Rotation paths and how fast each direction turns (degrees a step):
Each turn is a multiple of 5 degrees from 10 to 175, or 0.
Each row of a path follows its step; steps can be skipped.
path 1
step 0: [ -2  -7   2   1   3  -4   9 -11   6  -2  -3  -4   1  -9   0  11  -3   4
  -3   5   2  15  -5  -1  11   3  -9   5   1   5  17  -8   3 -14]
step 1: [  3   2   3   5   3   6 -16  14   6   1  10  11   5   6  -3   3   8   9
  -7  -1  -8  -7   4  -1  -2   8   4   7  -6  13  -9   1   1  -7]
step 2: [  3  -8 -12  -8   8   0   3  -5  -1   4 -13  -8   4  10   6   5   1  10
   6   2   6   4   1  -4   7  -5 -19  -6  -7  -7   3  -1   8  -6]
step 3: [ 14   7  10  -2  -3   1   6  13  -9  -9   7   4   4  -4  -4   5   6   0
  -3  -4   1   0   4  13  -2  -2   7   4 -11   4  -4   5  -7 -16]
step 4: [  7  -9   6  -7   6  10   0  -8   8   9 -11   2   1  -1   3  -2 -11   9
   9 -10  -6  12  -2 -11   9   2   0   0  -5   2  -5   7  11   6]
step 5: [  0   7  -2   1   0  -3   3  -1   3  -7  10  -1   0  -2   7  28   2   7
  -4   8   5  -3   3   5   0   2  13  -2 -10   2   8   2  -6  -5]
step 6: [ -4   6   9 -16  12   3   0   3  12   6   0   7   4   0  -7 -11  -5  16
  -5  -3  -3   6   2  -6  -8   5 -13  -1   3   4  -2   3   3  -5]
step 7: [  1  -9   1  15   4   0   0   4   4 -12  -5 -15   9   6   4  13   1  -3
  -4   1  -3   1  -3   6   8   7  -7  -9 -13   2   5   4  -7  -4]
step 8: [  8  10  -1 -12  10   4  -3   4 -12   3   3  -1   1 -10  -3  -4   8  15
   0  -1  -9   0  -8 -10   4  -2   1   4   1   9  -7  -8   3 -12]
step 9: [  7 -10  -2  -2   0   4  -3  -3  14 -17  -7   2  11   7  12  10   1  -8
   6  -4  -2   7   6   3  -5  -1  -2   2  -4   0   3   6  14  -7]
Speeds:
[ 0  0  7 -1 -3 -3 -5 -2 -2  1  0 -1  1 -2 -1  2  1 -1  2  1  0 -4  5 -1
  2  0  0 -1  0 -2  1 -2 -3 -3] : 155
[-1  1  1  2  0  1  3 -4 -2  3  2  3  2 -1  0  0  0  3  2  0 -7 -3  0  1
 -4  1 -2  2  1 -1 -6  1  0 -1] : 155
path 2
step 0: [  1   0  -1  -9   1   6  -6  -2   6   3  -4  15   2   2  -2   4   5  -8
  -2   0  -3 -11   6  -4  -1  -1   5   0 -13   5 -13  -1 -15   3]
step 1: [  0  -3   3 -10  -6   2  -2   6  -6  -2  -6  -4  -1  -2  14   2  -4  -9
  -2   3   1   0   8  -5  -5  18   8   8   1   4 -12  -1   6  -5]
step 2: [ -2   5   7  -5   4  -2  -2  -1  -1   3   1   7 -12   6 -11  -1   4  -4
 -12   8   3  12   6  -4   7  12  -4   5   8  -4  -8   2  -7   1]
step 3: [ -8  -2  13 -10  12  -5   2  -3   5   0  -2   9   1  -5   9   8  -1   4
   9  14   1   0  10   5   1   6  -6   1  -1  -3   6   0  -2  -5]
step 4: [  1  -3  -9  -3   9  -1  -5  -5   2   4  -6   8  -5 -18  -3   9   8   2
  -4   0  11  -4   7  -5   4  -4   6   0  -1   4  -7   7  -3 -11]
step 5: [ -7  -9   3   7   5  -6  -5  11   6   5  -5  -4   4   0   4   6   5  -6
   2   7 -12   0   5  -3   8   1  13   9   2  -5 -12  -1   7  -5]
step 6: [  7  -1   9   2   2   1  -2  16  -1   2   8  13   0  -6  -1  -6   9   3
  -6   8   2   7   3 -10   3   6   8   9  -2   3   8   8  -3   5]
step 7: [ -6  -5   6  -9   5   7   6  11   2  -1  -8   7   7  -3   4  -2   6   2
  -7   4   8  10   4   4  -4  -6  -2   2  10  -6   4 -13   5 -10]
step 8: [ -4  -6  -1   7  13 -10  -4   8  -8  -9  -4  13  -7  -7   1   2   7  -1
  -7  -3   5  -3  -1   4   3  -3   2  -8  -7  -5  -5  -9 -11   0]
step 9: [ -1 -12  -1  -3  -4   5  13  17   3  -3  -6   1   4  -6   1   4   1   5
   8   2  -7  -2   7   6   1   0   4   3  -8   1 -16   1 -10   1]
Speeds:
[ 1  1 -2 -5  1  0  0 -3  0  3  1  3  4  1  3 -3  3 -3 -1 -1  2 -4  2  3
  0 -4 -1  2  1 -1  5  0 -1 -1] : 100
